Each path below is one point turned by a fixed rotation once a step. After each direction that follows a path, write how fast that rotation turns it, in degrees a step (0 if it stays still).
Each turn is a multiple of 5 degrees from 10 to 175, or 0.
Each row of a path follows its step; steps can be skipped.
Path 1:
step 1: [  9   0  -1   1  26  11 -20 -11 -14  -8 -20 -33   9   0   5 -13  -1   4
 -10  -7 -25   2  -2   1  -1  14 -22 -19   0  28   6  -4   6   5 -19   3
 -33  -7 -13 -12  21  -7   7  12  10  14 -15  12 -21  12]
step 4: [  9  13  12 -12  11  24 -18  -7 -11   4   1   0  10 -11   0  -2   7 -24
  -8   8   0  14 -16 -23  -3 -26   3  19  14 -17  -7   3  -2  35 -19   3
  -9  35  -1 -19   8 -10   9  13  -7   1 -13  14  -1  17]
step 9: [ 16   9   9 -18 -19   3  -6   2 -14  -3   4  -7  -8   5  14   0  23  -5
 -15   6  13  21  -4   9   5  13  15  -4  15   7 -12 -39 -17  18 -13  -4
 -27  -5   2 -14  19   2   4  24 -20  -1 -31 -10  -4  -1]
step 11: [ 16   8   5 -24  -1  13 -10  18 -17 -10  -5  14   4 -28   3 -16  10   7
  -3  -5 -15  12  -8  17  -9   6   6  17  -3 -18  22   1 -13 -15 -19  14
 -27  37   2   2   7  11 -20  -2 -10  -2   6 -21  -9  10]
step 12: [ -1  12  17  -6  31   0 -29 -12   4   0 -10   3  17 -12  17  -7  -4  15
 -18  26  -8   4  14   5  -5 -19 -12 -12  -8  -2 -12   1  -8  16 -28   6
  -8 -26 -11  -7   3  10 -14  14  16  23 -25  -2   1   2]
step 16: [  6   7  12   2   9   6 -14  -8 -21  21   7   6  13 -11   2 -15  32   4
  15   0 -12  10  -7  11   6   5 -17  26  17 -20 -21 -18 -17  15 -23  19
  -2  -4 -21  13   1 -22 -18   7 -13   7   0   4 -19   9]
step 17: [  7   3  13 -35  30   0 -12   0 -17   1 -15  -1 -12 -19  16  -5  10   8
  -1  15   1  15  -7  -2 -38  10  16 -11   0 -11  20  17   6  17   8   1
 -23  17   7  -1 -10   5 -19  10  -2  -4 -25  -4   7   0]
step 20: [  9 -16   7  -7 -23 -11   4 -13 -25  10 -23 -27  10  -7  -6  -8  18 -26
   4  14  -6   7   2  -6 -18   8   5  -6   3  17  -3 -23  -1   4 -32  20
 -25  -7 -18 -10  -7   5  -2  -2  10  11 -25  -5  -7   8]
Directions:
[  1  -1  -1  -5  -4   3   5  -2   5   1  -2  -6  -1  -6   2   2   5  -6
   5   5  -1  -4   3  -5  -3  -5  -1   5  -6   1  -3   4   3  -5   0   1
   7 -11   3   2  -1  -1  -2  -5   2  -4  -6  -8   5   5]  140
[  3   5   4   6  -3   1   4  -2  -2   3   9  -1  -9   0 -10   0   4  -5
  -3   5   1   2  -5   1  -1   5   1  -2   0  -4  -8  -1  -1   3  -1  -1
  -4  -1   0   3   1  -2   6  -1   7 -12   0  -1  -3   0]  60
[ 6 -4 -1  6 -1 -7  4  1 -3  1 -9 -2  0  4 -1  6 -1 -5  2 -4  5 -2  0  5
 -1 -4  5 -1 -2  2 -3 -7  3  5  1  9  0 -1  5  5 12 -4  2  3 -3  2  1  2
  3  5]  60
[  0  -6   5   1 -11   2  -4   0  -1   2   0   3  -7  -1   0   0   9  -1
   1  -4   4  -2   3  -7   7   2   3   2   3   1  -3  -1   0   5  -6  -3
   1   5   4  -3  -3   2   3  -9  -2   7  -1   6   5   1]  65
[  7   6   1   0   2   7  -1  -3   2  -2   3   2  -1 -10  -2  -9  -2  -2
   1   0  -5  -4   6  -2   7  -7   2  -3  -5   7  -3   0  -5  -2  -2   4
   2   1   1   1   7   3   5   4  -3   2   3   6  -5  -1]  100
[ 3 -1  0 -7 -4  9  4  1  5  2  5  4 -3 -1  4  3 -1  0  0 -2  2  5 -5  4
 -7 -1  0 -1 -9 -4  7 -2  4  3  8  0  1  9  6 -1  3  3  6  0 -2  1 -6 -2
  1 -6]  170
[ 0  4  3  1 -2 -1  6 -3  2 -6 -7 -1  0 -9 -2  1  1 13  5 -2  8  2 -9 -5
 -1  4  6  0 -6 -3 -2 -1  0 -1 -1  2  0 -2 -2 -2 -3 -2 -3 -2 -4  1  6 -2
 -8 -1]  130
